One turn moves each row of this set onto another row. After a few examples, where does it send each row asked below?
Z_485: [-0.36  1.23  2.05 -0.91  1.40 -3.66 -0.59  1.25 -0.19  1.04  0.10  2.65
 -0.57  1.12 -2.32 -1.28 -0.14  0.57  2.57]
Z_642: [-0.04 -1.53 -2.09  1.15 -2.19  1.91  0.24 -1.62 -1.59  0.03 -0.44  0.02
  0.33 -1.55  1.70 -2.41 -1.66  0.45 -0.48]
Z_939: [ 3.42  0.43  1.64  4.03  0.71  0.19  0.14 -0.86  0.10 -1.40  1.05 -0.63
  2.31  0.07  0.77  1.24  1.79 -0.34 -1.03]
Z_868: [-1.12 -1.54 -1.56 -0.94  0.30  0.54 -3.40  0.10  1.65  1.06 -1.76 -0.02
 -0.36 -0.84  0.42 -0.16  0.05  1.03 -3.45]
Z_421: [ 0.19  1.23  0.12 -1.02  0.19 -2.77 -1.45  1.48 -0.12  1.87  0.04  2.49
  0.55  0.62 -2.84 -1.86 -0.74  2.09  2.41]
Z_403: [ 0.62 -1.74 -2.54  1.32  0.76  2.55  2.22  0.20  1.40 -1.02 -0.76 -0.77
 -1.19 -1.04  0.75 -0.25 -1.28 -0.96 -1.07]
Z_964: [-1.85 -0.80  1.75 -0.55 -1.23  0.19 -2.82 -0.12  0.82  1.47 -1.29 -0.20
 -0.70 -2.15  0.37  1.43  0.95  1.44 -2.43]
Z_670: [ 0.00  0.79  0.57 -1.09 -0.21  0.62 -1.24  2.38 -4.90  0.51  1.92  0.51
  0.87  1.57  1.03 -0.98 -0.94  2.74 -0.21]
Z_493: [-0.59  0.89  1.97 -1.05  1.57  1.05  0.69  3.53 -3.54 -0.39  1.32  0.11
 -0.62  1.98  0.67  0.96 -0.92  1.84  0.49]
Z_359: [ 0.78  1.35 -0.26 -1.51  1.95  1.24 -1.36  3.04 -3.00 -0.71  1.40  0.05
  0.20  3.54  1.22 -0.51 -1.47  0.77 -0.96]
Z_967: [ 0.48  1.24 -0.71 -2.22 -0.89 -1.53 -0.77  2.57  1.12  1.79 -0.61  1.26
 -1.79  0.18 -2.97 -1.34 -0.68  0.69  1.60]
Z_655: [ 1.72  0.83 -0.86  1.30 -3.02  2.68 -1.26 -1.59  0.41 -0.06  0.42 -1.48
  0.15 -1.34  1.63 -0.14 -0.95 -1.16 -1.40]
Z_68: [-0.14 -1.52 -1.80  1.01  0.98  2.48  2.12 -0.05  0.56 -1.71 -1.36 -0.34
 -1.38  0.07  1.52 -0.86 -2.20 -1.39 -0.44]
Z_770: [-0.88 -0.81  2.39  1.49 -1.74  1.07  1.37 -1.67 -1.76 -1.01 -0.15 -0.22
 -1.36 -1.54  2.39 -0.56 -0.63 -1.40  0.20]
Z_647: [ 0.95  2.33  0.05 -2.30 -0.59 -1.58 -1.51  2.37  1.57  1.18 -0.50  0.94
 -2.24  1.20 -2.51 -0.89 -0.52 -0.60  1.27]
Z_280: [-1.97 -1.42  1.21 -0.81  1.72 -0.31 -1.63  0.35  1.68  0.06 -1.89 -0.01
 -2.00 -0.57  0.87  1.27  0.85 -0.42 -2.98]
Z_298: [-0.55  0.03  1.68  1.27 -1.96  2.91  1.93 -0.19  0.05 -0.81 -0.41 -0.86
 -1.30 -1.64  1.16  1.44 -1.79 -0.52  1.08]
Z_440: [ 2.79 -1.61 -0.37  3.97  2.10 -0.53  1.11 -0.76 -0.51 -1.32  0.68  0.19
  2.27 -0.09  0.73 -0.51  1.83  0.34 -1.46]
Z_492: [ 3.33 -0.61 -0.56  3.80  0.61  1.23  1.00  0.12  0.60 -0.63  0.67 -0.45
  2.96 -0.81 -0.26  1.00  1.15  1.62 -0.64]
Z_825: [-0.06  0.33 -0.07 -2.29  0.16 -3.34 -0.64  1.55 -0.37  1.44 -0.51  1.97
 -2.55  0.44 -1.78 -3.01  0.25 -0.50  0.79]
Z_423: [ 3.96  0.27 -0.14  3.88  1.40  1.06  0.26 -0.04  1.18 -1.41  0.62 -0.82
  2.55  0.49  0.12  1.35  1.16  0.21 -1.00]
Z_744: [ 0.78  1.71 -0.49 -1.18  1.71 -2.31 -1.35  2.02  1.34  0.83 -0.51  2.20
 -0.03  2.10 -2.79 -1.36 -1.22  0.72  1.98]
Z_35: [ 2.55  0.98 -0.29  2.17  3.53 -2.76 -1.29 -0.17 -0.40 -1.28  0.66 -0.01
  3.06  2.63  0.31 -0.03  0.52  0.79  0.55]
Z_270: [ 2.27  0.49 -1.08  2.24  3.77 -1.90 -0.20  0.86  0.34 -1.01  0.29 -0.04
  3.19  2.11 -0.62  0.60 -0.15  1.87  1.15]
Z_46: [ 0.59  0.04 -0.39  0.82  0.31  1.78  0.06 -1.17  0.08 -2.06 -0.76 -0.59
 -1.28  1.03  2.63 -1.09 -1.68 -3.22 -1.32]
Z_168: [ 0.21 -2.26 -2.21  1.58 -1.66  1.48  1.05 -1.39 -0.97  0.33  0.04 -0.27
 -0.14 -2.74  1.24 -1.88 -0.34  0.58 -0.91]
Z_792: [-2.02 -1.21  1.62 -0.48 -1.05  0.13 -2.48 -0.17  0.54  1.47 -1.17  0.00
 -0.74 -2.44  0.37  1.16  1.01  1.61 -2.39]
Z_720: [ 1.05  0.57 -1.29  0.81 -3.13  3.16 -1.21 -1.30 -0.22 -0.15 -0.35 -0.79
  0.54 -0.64  1.73 -0.90 -2.21 -0.35 -0.48]
Z_131: [ 0.61  1.66  0.41 -2.27 -1.02 -3.15 -2.19  0.91 -0.58  1.53 -0.11  1.60
 -2.01  0.76 -1.40 -2.82  0.16 -0.81  0.75]
Z_692: [-0.41 -1.34  1.49  1.80 -1.04  0.40  1.59 -1.77 -1.50 -0.79  0.31 -0.47
 -1.54 -2.27  2.18 -0.74  0.72 -1.66 -0.87]
Z_244: [ 0.99  2.59  1.12 -1.02 -0.42 -2.88 -2.87  0.69 -0.01  1.56  0.40  2.24
  0.70  1.33 -2.27 -1.76 -0.53  0.86  2.21]
Z_517: [ 1.28  0.43  2.20  2.66  2.97 -3.23  0.21 -0.05 -1.42 -0.93  0.85  0.16
  2.64  0.88  0.10  1.01  1.20  1.55  1.65]
Z_664: [ 1.74  1.42  1.89  2.52  2.45 -2.07 -0.03  0.79  0.07 -0.86  0.80 -0.28
  2.73  1.15 -0.62  2.40  0.64  1.85  2.08]
Z_285: [ 1.37 -0.29 -0.68  1.34 -0.08  1.28 -0.32 -1.73  0.06 -1.51  0.08 -0.92
 -1.23  0.20  2.60 -1.24 -0.35 -3.32 -2.24]
Z_774: [ 0.51  0.25  1.00  1.68 -1.57  2.92  1.62  0.07  1.23 -0.68 -0.02 -1.39
 -1.26 -1.96  0.82  1.92 -0.61 -0.95 -0.08]
Z_151: [-0.30  0.44 -0.05 -2.10 -0.37 -2.46  0.02  2.28  0.13  1.61 -0.53  1.75
 -2.46 -0.30 -2.68 -1.90 -0.10  0.67  1.73]
Z_339: [ 1.78  0.31 -0.43  2.45  1.62 -2.42 -0.87 -0.08 -1.29  0.13  0.93  0.25
  4.04  0.46 -0.55  0.04  0.41  3.44  1.70]
Z_914: [ 0.86  2.60  1.26 -2.27 -1.38 -2.36 -2.12  1.42  0.42  1.34  0.02  1.03
 -2.29  0.93 -1.78 -1.24  0.08 -1.10  1.00]
Z_709: [ 0.47  1.48  0.42 -1.24 -0.52  1.64 -1.36  2.99 -3.69  0.48  1.94  0.01
  0.99  1.67  0.70  0.03 -1.44  2.78  0.09]
Z_620: [ 0.28  0.23 -1.06 -1.37  2.39  0.98 -0.19  3.19 -3.35 -0.57  1.26  0.37
  0.19  3.06  0.89 -1.10 -1.55  1.44 -0.80]
Z_55: [ 2.54  1.70  0.22  2.37  1.01 -1.96 -2.05 -0.30 -0.80 -0.11  1.08 -0.23
  4.19  1.26 -0.37  0.92  0.31  2.44  1.32]
Z_731: [ 3.46 -0.45  0.43  3.86  0.50 -0.48 -0.23 -1.45 -0.92 -0.90  1.20 -0.09
  2.84 -0.33  0.97 -0.41  1.97  0.36 -1.45]
Z_462: [-0.94 -1.30 -1.26 -1.04  0.25  0.29 -3.73 -0.05  1.46  1.07 -1.57 -0.04
 -0.37 -0.53  0.75 -0.28  0.28  0.73 -3.65]
Z_650: [-0.31  1.24  2.55 -0.98  1.37  0.28 -0.07  2.82 -3.99 -0.68  1.83  0.12
 -0.63  2.30  1.30  0.47 -0.65  0.81 -0.14]
Z_329: [ 0.76  1.68  0.15 -1.22  1.95 -3.47 -2.09  0.96  0.25  0.80 -0.14  2.47
 -0.01  2.43 -1.87 -2.45 -0.57 -0.33  1.53]
Z_737: [ 0.54  2.57  2.27 -1.06  0.87 -2.63 -1.29  1.62  0.88  0.82 -0.01  1.96
 -0.49  1.62 -2.55 -0.23 -0.57  0.27  2.67]
Z_316: [-1.98 -1.22  1.12 -0.88  1.67  0.00 -1.73  0.71  2.03  0.07 -1.80 -0.24
 -1.93 -0.51  0.64  1.56  0.66 -0.38 -2.95]
Z_968: [ 2.35 -1.49  0.36  4.10  1.54  0.10  2.06 -0.12 -0.14 -1.04  0.71  0.00
  2.18 -1.06  0.00  0.70  1.64  1.37 -0.60]

Z_168 moves to Z_692
Z_46 moves to Z_720
Where do these go?
Z_421 moves to Z_485
Z_967 moves to Z_151
Z_423 moves to Z_492
Z_270 moves to Z_339
Z_359 moves to Z_709
Z_316 moves to Z_868

